In the data rows, the value 128 means zero.
Here are some points:
{117, 165, 113, 142, 106, 166,  94, 111, 171, 110, 150, 151, 143, 112, 158, 115}
{196, 117, 135, 131, 128, 124, 114, 159, 165, 132, 117, 137, 188, 111, 104, 134}
{128,  92, 146, 178, 115, 107, 149, 100, 113, 128,  98, 116, 117, 162, 176, 133}
{152, 115, 108, 124, 130, 123, 110, 157, 139, 153, 121, 137, 145, 115, 139, 128}
{126, 150,  86, 161, 111, 142, 158, 154, 189, 111, 156,  97, 172, 160,  93,  92}
{ 88, 125, 173, 160, 129, 154, 132,  93, 120, 151,  85, 163, 102, 122, 143, 184}
{103, 127, 132, 121, 142, 137, 127, 121, 105, 115, 107, 147,  85, 126, 112, 160}
{122, 151, 135, 117, 122, 189, 137, 144, 134, 125, 132, 108, 130, 138, 137, 130}
{111,  96, 139, 121, 138,  80, 163, 114, 135, 129, 140, 134, 123, 170, 107, 103}
{148, 126, 117, 136, 144, 143, 138, 128, 125, 141, 121, 126, 136, 166, 111, 137}
{103, 124, 127, 121, 125, 145, 120, 171, 124,  84, 108, 123, 117, 156, 106, 153}
{133,  87, 131, 110, 145, 132, 140, 113, 116, 118,  99, 138,  77, 131, 105, 179}
{156, 112, 166, 143, 153, 106, 153, 101, 137, 121, 117, 103,  95,  83, 144, 144}
{127, 125, 164, 109, 147, 117, 146, 148, 147, 119, 130, 111, 118, 109, 139, 133}
{ 83, 115, 143, 125, 140, 109, 140, 130, 103, 118, 115, 135,  73, 142, 151, 153}
{109, 133, 131, 133, 144, 115, 111, 145, 113, 119, 130, 116, 111, 182, 126, 137}
{118, 126,  65, 160, 110, 180,  99, 167, 158, 131, 158, 105, 234,  74,  95, 101}
{126,  88, 138, 113,  85, 134, 118,  81, 132, 121, 129, 101, 126, 130, 124, 143}
{157, 151, 137, 157,  81, 179, 108, 169, 171, 154, 112, 141, 177, 112,  80, 122}
{114, 129, 126, 172, 109, 103, 118, 126, 101, 126, 146, 144, 142, 134, 144, 149}
{ 98, 133, 126, 135, 139, 141, 140, 131, 137, 122, 126, 127, 108, 117, 158, 132}
{131, 160, 147, 146,  90, 174, 110,  92, 131, 129,  95, 126,  92, 167, 112, 131}
{ 94,  95, 110,  81, 149, 127, 153, 124,  79, 100, 116, 101,  89, 148, 137, 145}
{125, 104, 121, 138, 103, 124, 139,  91,  74, 143,  89, 162,  89, 137, 139, 208}
{153, 119, 106,  96, 113, 125, 141, 130, 150, 159, 105, 130, 142, 128, 103, 135}
{151, 161, 131, 164,  84, 112, 101, 156, 140, 138, 128, 136, 223, 125, 140,  97}
{102,  89, 140,  89, 152, 139, 151,  94,  80,  79, 166, 146,  65, 147, 149, 132}
{119, 118, 128, 143, 102, 158, 164, 142, 153, 151, 127, 123, 202, 141, 110, 112}
12 more points follow, each with its number after it:
{137, 142, 108, 180, 118, 143, 123, 159, 172, 133, 126, 128, 183, 117, 130, 161} 0
{155, 161, 134, 173, 102, 172, 154, 158, 169, 137, 131, 138, 158, 106, 111, 112} 1
{ 67, 148, 109,  78, 173, 138, 136, 116, 128,  77, 140, 105,  44, 130, 151, 143} 2
{104,  97, 140,  88, 126, 120, 164, 118,  99, 114,  90, 158,  89, 133, 145, 154} 3
{181, 149, 106, 138,  87, 169, 109, 155, 178, 152, 167, 140, 209, 117, 125, 127} 4
{ 81, 122, 130, 111, 140, 126, 165, 123,  75, 106, 127, 111, 100, 114, 175, 161} 5
{102, 131, 109, 146, 129, 141, 145, 171, 148, 122, 170,  90, 130, 108, 112,  88} 6
{157, 141, 148, 140, 153, 172, 100, 119, 140, 102, 151, 138, 123, 146, 130, 123} 7
{118, 125, 135, 136, 114, 121, 147, 120, 119, 146, 117, 120,  85, 147, 166, 139} 8
{130, 111, 128, 107, 138, 114, 125,  92,  73, 139,  87, 158, 112, 162, 157, 120} 9
{ 95, 122, 112, 138, 142, 106, 143,  78,  78, 106,  94, 133, 104, 123, 178, 128} 10
{114, 102, 129, 126, 179, 134, 133, 143, 142, 129,  92, 153, 134, 117, 115, 127} 11
Which of these numbered points is nearest to each point below, looking only along the 7 directions in which the first points spread most? Its number follows each.
{144, 111, 139,  99, 133, 144, 116, 173, 128, 147, 106, 132, 135, 119, 157, 118} > 11
{132, 130, 144, 131, 111, 123, 165, 116, 146, 122, 124, 104,  74, 166, 145, 134} > 8
{ 78,  97, 105, 107, 151, 105, 100,  96, 120, 119, 151, 124,  80, 122, 143, 161} > 5
{ 79, 111, 122,  89, 169, 112, 136,  97,  74, 125, 141, 106,  52, 124, 156, 156} > 5
{124,  84, 111, 145,  80, 137, 142, 105, 113, 118,  80, 165, 129, 167, 122, 147} > 9
{160, 104, 108,  94, 156, 101, 146, 122, 134, 151, 134, 116, 144, 115, 131, 122} > 11
{131, 154, 180, 125, 142, 106, 137, 124, 109, 126,  96, 131,  78, 154, 181, 161} > 8
{112, 114, 148, 142, 130, 146, 149, 109,  96, 137,  95, 190,  85, 147, 149, 174} > 9
{119, 135, 124, 157,  92, 137,  76, 169, 151, 152, 127, 144, 164,  90, 116,  95} > 0
{110, 174, 100, 102, 137, 142, 131, 169, 130, 145, 175, 113, 120, 108,  73,  94} > 6
{110, 109, 159,  89, 216, 148, 133,  80, 126, 121, 131, 148,  56, 133, 128, 210} > 3
{147, 109, 104, 146, 164, 111, 129, 111, 137, 129, 149, 141, 148, 124, 115, 138} > 11
{101, 126, 163, 149, 106, 163, 136,  87, 130,  81, 122, 121, 102, 139, 146, 131} > 8
{172, 123, 134, 115, 138, 133, 125, 147, 139, 139, 119, 132, 131, 107, 108, 121} > 11
{133, 142, 125, 124, 141, 137, 134, 150,  99, 130, 116, 132, 134, 140, 146, 144} > 11
{116, 129, 109, 165,  96, 118,  93, 138, 150, 147, 129, 125, 179, 134, 131, 111} > 0
{161, 151, 117,  73, 151,  71, 131, 128,  81, 148, 169, 111, 121, 121, 135,  99} > 11
{102, 131, 143, 159, 161, 109, 134, 129, 103, 120, 140, 146,  91, 149, 106, 127} > 8
{162, 159, 116, 129, 132, 110, 104, 110, 138, 161,  92, 144, 168, 117, 148, 126} > 0
{146,  94, 132,  99, 126, 130, 122, 118, 147, 154, 113, 155, 143, 169, 117, 142} > 11
{134, 138, 111, 138, 139, 142, 136, 149, 129, 120, 176, 118, 132, 125, 119, 108} > 6
